In the rows, 128 means zero.
One turn moves each row of this set onto another row. After a few examples, where does it send each row asked below?
z_648: [109 156 153 131 119 124 148 122 110 150 118 156 105 101 128 102 131 102
 113 168 101 108 113 145]
z_274: [171 140 122 104 111 109 149 104 156 111 104 115 132 174 169 105 137 114
 128 126 102 114 139 139]
z_16: [130 117 143 122 149 143 163  82 110 131  97 140 156 153  92 120 148 108
 134 118 147 158 143 157]
z_644: [125 127 134 135 128 145 172 103 116 128 173 114 144 128 134 138 129 113
 159 152 150 150 132 139]
z_610: [159 144  80  93 123 131 113 123 105 128 116 132 129 158 150 118 122 142
 126 106  77 120 117 119]
z_110: [ 99 136 119  99 135 100 129 107 123 135 109 152 160 142 150  78 125 121
 143 130 142 104  87 135]
z_355: [165 139 146 144  94 131  99 101 133 153 116  96  99 157  98 140 129 120
 110 146 142 122 134 122]
z_749: [153 119  77 152  81 158 116  89 131 167  93 134 132 149 148 134  87 127
 126 143 128 131 127 122]
z_689: [189 135 104 153 114 151 108 118 122 139 113 138 128 150 115 136 108 120
 132 136 120  99 177 118]
z_989: [146 160 137 113 106 151 146  92 127 135 161 143 120 157 121 127 113 120
 121 146  93  88 137 177]
z_138: [108 112 150 107 112 145 109 123 135 135 103  90 131 146  68 126 106 120
 114 146 128 135 113 127]
z_43: [ 95 131 150 125  93 138 171  87 141 161  90 165 131 144 106 102 102 115
 117 136 113 104 133 144]
z_973: [149 110 124 136 114 139 153 118 108 192  99 161 122 126 139 138 142 120
 156 133 137 142 152 119]
z_400: [162  97 103 116  95 133 148 116 115 179  90 133 175 144 147 108  98 100
 120 117 164 141 123 131]
z_998: [158 113 134 102 130 145 126 130 127 109 118  90 148 120 157 135 126 117
 101 108 117 166 130 146]
z_708: [135 133 123 125 184 120 134 120 137 104 122 127 139 117  89 122  76 111
 120 139 125 108 113 140]
z_869: [118 162 145 136 102 113 142 139 128 109 112 158 124 155 122 111 102 138
 113 158 120 106 147  99]
z_864: [ 93 129 113 105 120 131 124 103 122 135 126 198 141 125  91 104 103 115
 140 120 123 115 130 126]
z_747: [149 130 118 128 117 136 194 110 133 115 117 120 186 138 167 140 139 121
 129 136 122 132 134 143]
z_473: [149 136  82 120 102 107 115 125 131 160 109 128 120 158  80 146 106  95
  92 125 118 119  98 114]
z_675: [118 144 120  98 143 164  94 101 116 147  97 115 147 151 126 114  86  97
 122 161 110 102 104 108]
z_990: [173 141 138 117 159 147 166  84 107 125 152 122 162 125 107 127  89 113
 135 107 142 131 123 136]
z_391: [189 130  86  99 114 114 168 106 124 142 138 112  92 137 137 101 119 111
 114 132 129 130 108 135]
z_637: [112 112 129 154 133  99 136 124 108 161 117 134 165  96 146 126  98 114
 105 100 118 139 116 160]
z_817: [109 115  83 122 127 104 136 134 110 151 145 169 163 133 127 134 134 103
 123 102 156 120 134 127]
z_536: [113 132 125 119 137 123 133 107 152 124  76 110 146 135 115 127 102 109
  72 147 128 110  91 159]
z_41: [142 115 126 107 111  98 122 124 114 157 144 124 148 115 132 112 120  81
 132 114 168 159  94 113]
z_458: [152 115  98 129  71 154 118 109 162 148 154 125 143 135 130 158 135 112
 150 123 131 106 128 137]
z_375: [119 127 125 167 121 144 151  86 138 108 117 115 159 124 100 108  78 106
 127 147 150 124 144 104]
z_710: [115 150 117 118 101 136 125 109 114 157 141 111  89 149 158 115 141 110
 114 131  80 121 111 134]

z_864 -> z_710
z_473 -> z_973
z_536 -> z_689
Now find these:
z_16 -> z_675
z_749 -> z_817

One turn moves each row of this set onto another row. After a few examples, where does it send each row asked below?
z_156: [146 143 146 129  65 182 111 133 115 157 166 119 110 118 162 143 137  82
 106  95 109  86 104 156 143 161 133 105 109 184 163 136  95 132 118  98
 124 120 126 141  80  59  96 116 136 162 108 150 130 137]
z_714: [108 128 161  75 150 163  87 169 115 158 138 139  64  99 140 151 159 128
 114  77  84 131  98 128 104 152 121  81 114 125 130 114  73 103 146  97
 114 112 151 106 103  90 103 155 139 144  88 111 152 119]
z_634: [114 110 144 171 116 182  95  94 136 132 100 167 101 146 168 119 116 107
  93  98 122 102 111 135 115 151  92  73 106 176 156 115 106  76 118 133
 125  97  87 107 140 124 109 131 194 124 117 143 131 160]
z_560: [131 129 154 142 144 173 108 123 115 133 116 168 102 116 149 121 118 114
  77  72 138 103  95 147  95 156 114  73 169 151 141  78 116 101 139  92
 139 115  87  99 102 130 127 138 141  84  77 159 174 118]
z_543: [125 111 159 154  95 180  97 112 141 133 127 190  92 139 169 135 121 105
 107  91 122 111 100 139 109 149 103  81 112 176 166 110 102  82 116 115
 124  89  94 120 170 135  93 144 190 128 142 159 137 165]
z_826: [129 133 174 119  74 154  94 160 119 105 131 116 100 108 165 130 147 139
 108  77 127  95 101 135 135 136  95 103 109 189 136 109 131 134 107 104
 130 137 137 119 105  75 134 150 150 163  75  85 183 146]
z_260: [104 155 156 158 135 154 115 141 116 127 121 172  91 123 162 120 108 108
  61  70 136  92 101 152 106 165 115  75 165 150 123  79 109 101 135  94
 131 113 102 126  86 121 137 138 140 100  89 159 175 116]
z_4: [117 101 124 134 129 159 114 142  82 111 124 140 115 128 110  94 140 142
 123  77 141  92  85 157 134 131 142  91  95 131 130 142  93  84 102 112
 138  84 104 113 102  69  72 162 155 148 103 109 104 121]
z_828: [113 127 147 143 152 161 123 126 126 140  89 164  99 126 164 139 103  91
  75  80 139  96  87 157  96 163 103  87 152 158 123  88 130  91 135  95
 143 106  94 131  88 118 134 133 121  85  87 152 164 122]
z_655: [105 141 143 129 144 166  87 151  99 120 101 152  99 117 151 136 172 101
 134  64 133  92 112 123  94 163 126 100  83 152  90 126  88 119 114 125
 126  86 136 130 115  87  85 173 109 100 134 115 121 143]
z_635: [ 97 123 152  69 147 165  84 168 123 155 132 132  84 120 134 155 168 127
 118  69 100 114 104 147  98 142 118  96 117 122 115 112  47 113 158  93
 127 113 152 120 112  97  93 160 132 136  94 131 140 118]
z_17: [ 98 144 174 118  93 156 121 112 111 144 107 163 131 158 104 114 147 129
 104 104 140  73 100 166 177 168 118  96 161 125 149 154 118  98 114 108
 163  96 117 145 116 105 114 147 180 133 114 136 114 120]
z_527: [110 146 150 140 141 167  81 145 111 129 112 143  82 121 172 135 175  99
 131  77 128 112 119 127  87 159 130 104  78 157 104 143  91 116  99 116
 133  85 137 121 113  76  81 158 102 108 134 134 124 152]
z_624: [115  94 145 136  77 154  92 183 107 128 100 108 130 107 153 114 108  97
 108  96  96 108  96 111  99 121 100 124  84 153 126 148 106 152 116  79
 143 100 138 113 126 127 111 138 130 104 118 118 168 113]
z_256: [121 106 171 180 114 176  85 104 153 134 111 173  99 146 166 136 132 121
  99  89 136 109 108 140 105 148 110  63 114 165 162 113 105  94 124 127
 131  99 109  96 165 127 106 140 177 113 128 155 164 163]
z_639: [125 129 167 136 112 171  96 127 159 127 131 144 122 147 119 162 111 123
  99  95 159 107 103 167 129 187 123 123 104 145 159  95  92 117 124 123
 123 111  94  97 151 161 117 121 113  90  74 153 137 139]
z_674: [106 116 170 126  87 157 105 135 145 130 129 147 113 149 141 170 117 133
 122 112 154 104  71 164 131 179 123 133 110 131 164  97  90 114 119 112
 121 125  96 110 154 167 119 138 114  90  82 134 156 137]
z_25: [ 91 141 187 125 121 158 107 148 149 106 115 172  91 174 142 126 164 129
  95  95  99 100 109 129 110 163  65 151 117 132 124  89  98 135 143 113
 143  92 142 143 134 130 136 164 171 133 127 143 144 155]
z_487: [112 102 149 125  72 137  95 158  96 134 118 113 138 115 150 111 110 112
 105  93  87 100  93  99  82 138 104  94  93 155 135 154  96 127 104  81
 135 120 144 112 105 111 125 132 139  83 111 117 158 108]
z_596: [118 144 155  85  81 151  80 133 125 137 129 123 112  78 135 130 118 113
 126  97 107 108 139 167 133 156  75 119 100 165 120 135 136 121 137 124
 165 105 110 112 106 122  44 142 142 121  80 110 161 107]
z_126: [102 126 156 124 105 134  92 162 100 139 132 107 122 107 117 162 152 119
 115  96 114  97 124 138 157 156 154  64 100 131 147 163  83 127 130  88
 104  76 116 101 125  96  93 119 158 112  85 118 119 126]
z_52: [ 72 115 184 127  96 149 120 142  85 163 129 147 116 115 134 153 141  96
  87 103 112 108 113 159 130 147  81 118 181 123 150 124  69 117 145 112
 137  87 134 128 120 142 156 145 183 119 111 129 141 127]
z_691: [122 104 147 119  63 156  98 161  94 137 131  97 143 102 144 110 118 100
  99 101 112 106 104 106  99 136 105 121  96 179 129 150  88 149  99  82
 151 129 139  96 119 111 126 139 143 101 105 120 156 115]
z_806: [118 114 165 150 124 147 132 102 112 111 143 170 113 126 129  98 141  94
 133  63 158  59  88 151 122 167 113 149 125 119 130 111 101 110 104 112
 146  90 124 159 105 106 140 174 150 127 145 111 126 137]
z_636: [ 78 113 182 114 101 152  93 130  99 159 121 142 106 114 123 134 147 103
 103  86 106 101 125 166 131 148  90 120 173 116 156 133  51 120 155 116
 136  90 146 139 126 149 144 135 184 133 117 128 137 126]
z_447: [136 125 155 142  65 173 110 145 115 149 165 115 118 112 172 144 133  95
 110  66 108  90 112 166 114 166 119 125 107 192 150 141 109 140 128  98
 128 116 150 139  98  47  91 115 145 142 130 156 148 133]
z_697: [142 115 157 181 123 168  93 129 126 143 124 141 103 127 110 154 114 131
  74  76 162 119 111 182  84 166 100  94 101 139 197  89 111  99 128 105
 159  92 135 108 106 143 115 168 146 144 107 151 131 113]
z_844: [152 126 150 185 104 154  85 123 122 154 127 138 108 131  99 162 130 132
  77 100 135  96 118 157  94 147  87  97 102 141 199  96  96 106 139  98
 162  78 112  98 104 141 124 165 169 155 102 149 132 116]
z_395: [ 94 136 176 113 128 158 107 149 133 110 103 172 101 159 140 129 167 127
 106  84 115  76 115 121 112 160  65 141 110 116 125 103  93 142 142  96
 149 101 162 141 134 129 130 170 151 122 129 142 138 136]
z_968: [125 125 174 133 108 158  91 125 170 144 127 143 108 149 126 194 112 124
 119  97 143  98  78 163 120 170 116 132 103 127 152 100  97 121 145 110
 133 100 102 108 141 151 134 139 105  97  75 139 161 133]
z_547: [122 124 163 134  89 155 102 166 134 100 122 114  95  97 162 124 139 107
 100  85 134  86  90 126 138 142 109  99  83 172 143  97 138 126  92  85
 124 129 137 132  98  86 131 150 152 166  84  75 157 148]
z_6: [ 95 132 157 120 101 138  80 156 102 149 120 116 117 106  92 163 171 122
 117  89 125  92 114 146 146 163 153  65 125 141 149 153  76 117 140  98
  96  80 130 113 124 102  88 131 172 125  88 106 112 126]
z_996: [127 145 160  95  79 166  82 151 136 146 139 117 130  91 131 112 113 113
 109  78 107 118 129 154 140 160  73 119  89 188 123 134 140 113 123 123
 169 113 130 120 108 121  51 134 152 143 102 111 148 107]
z_239: [122 136 166 121  88 145  82 152 136  96 129 126  77  93 167 149 138 135
 108  81 133  95 103 133 138 131  93  91  95 183 136 112 120 119  88 104
 128 129 134 118 105  73 131 164 165 166  91  84 155 149]
z_784: [130 166 157  99  68 176  71 149 115 167 130 128 116  87 144 127 126 106
 120  89  88 115 122 157 142 136  80 117 117 168 124 138 126 117 144 131
 164  96 115 115 107 127  52 133 129 144  94 124 158 108]
z_579: [135 133 155 176 103 153  88 133 119 152 131 137 106 130  96 141 116 120
  69 109 161 110 133 168  85 159 107  90  96 130 178  89 109 110 131 104
 173  82 126 124 104 153 112 178 152 150 106 156 149 110]
z_61: [125 108 125 129 131 161  97 146  72 122 135 132 100 119 130 100 137 143
 134  72 136  98  99 157 133 129 131  95  83 137 142 148 115  86 100 115
 128  76 103 123  96  95  72 165 133 148  83 106 114 109]
z_901: [114 121 159 164 112 144 131 105 122 127 158 170 111 128 136 108 150  84
 123  78 161  70  88 156 105 162  99 159 126 131 132 107 119 117 109  94
 147  75 125 151 101 117 133 176 157 128 135 137 121 132]
z_21: [ 93 136 182 111  94 147 122 115 118 146 133 150 148 169 116 113 137 126
 112 112 141  81  85 165 177 162 111  90 138 132 138 139 128  99 112 119
 169  92 103 149 122 131 121 157 174 133 105 146 125 124]
z_779: [156 130 150 121  62 172 109 140 103 144 164 128 117 134 146 151 124 100
 109  83 102  93 120 167  98 163 127 114  95 180 163 145 103 127 122 101
 126 104 143 151  92  51 105 113 126 143 110 160 129 135]

z_826 -> z_697
z_655 -> z_17
z_239 -> z_579
Now find these:
z_634 -> z_784
z_527 -> z_21

One turn moves each row of this set onto another row. After a few examples, where does it send each row asked below?
z_245: [203 146 156 117 128 119 133 139 130 125 114 145 144 154 133  82  98]
z_198: [147 127  98  82 117  79 143 125 173 151 131 104 165 150 128 131  92]
z_71: [196 166 160 112  93  95 114 151 109 125 157 149 137 138 126 141 137]
z_133: [169 158 109  93 113 106 135 123 110 145 141 106 147 109 141  94 139]
z_273: [131 114 106  95 126  82 118 131 178 141 135 111 168 153 144 154 102]
z_770: [144 128 119  87 122  69 134 134 177 143 148 114 175 149 127 142  92]
z_564: [142 131 121  90 119  68 128 133 181 157 133 113 179 148 137 142 105]
z_753: [187 146 140 114 135 136 132 160 139 157 134 105 142 141 168  87 138]
z_60: [170 117  97 119  89 131 114 148 137 133 113 117 117 180 179 159 121]
z_867: [176 131 123 124  68 125 113 173 115 138 110 142 130 170 175 127  88]
z_369: [185 119 117  81  71 130 122 136  93 132 132 134 112 153 152 151 106]
z_895: [176 114 120 123 120 147 113 169 139 155 135 107 122 160 182 128 140]
z_657: [176 153 177 126 117  96 110 159 148 108 154 140 165 160 157 149 122]
z_845: [189 160 143 115  81 116 132 164 115 141 106 139 147 153 161  87  88]
z_735: [143 127 103  84 115  75 132 128 178 164 122 107 171 149 139 137 106]
z_575: [192 109 109 120 105 138 119 141 128 132 100 140 109 178 154 118  97]
z_983: [187 135 132  75 129 118 144 132 105 171 115 147 147 120 137 108  82]
z_886: [149 115  85 102  95 117 108 137 111 138 149 112 120 132 161 154 141]
z_502: [178 148 166 128  84 106 107 179 121 124 134 155 153 160 166 125  89]
z_197: [137 131 122  90 134  75 127 126 179 142 135 113 181 144 135 132 101]
z_715: [192 171 127 102 112 117 151 131 135 140 105 110 152 149 150  82 118]
z_595: [186 136 170  88  88 109 113 146  99 114 164 151 139 143 142 156 106]
z_412: [140 114  98  88 114  77 132 135 174 145 139 108 160 156 137 153  90]
z_813: [186 114 162 132 120 114 102 160 137 108 137 160 135 175 149 143  95]
z_352: [173 122 167  89 135 102 115 151 114 150 149 168 155 128 142 153  82]
z_448: [139 124  95  87 125  87 131 120 176 151 120 104 167 149 140 130 101]
z_905: [170  97 114  83 114 127 118 144 108 166 123 152 126 142 158 160  84]
z_385: [138 120 108  90 113  73 123 134 180 160 131 111 170 154 143 152 105]
z_676: [154 144 149 110 117  88 104 145 119 121 181 130 159 118 148 147 142]
z_213: [188 136 116 112  72 113 109 152 103 135 140 139 106 154 144 163 138]
z_19: [201 153 146  73  88 119 140 126  94 131 135 133 137 134 134 105 105]
z_800: [203 166 118  99  83 114 134 136 101 146 123 130 121 137 128 112 137]
z_991: [177 131 164 127 136 127 111 176 144 140 161 121 147 149 173 127 140]

z_813 -> z_575
z_886 -> z_133
z_197 -> z_273
Now find these:
z_352 -> z_905
z_71 -> z_213
z_895 -> z_753
z_735 -> z_564
z_60 -> z_715
z_369 -> z_19
z_412 -> z_198
z_845 -> z_502

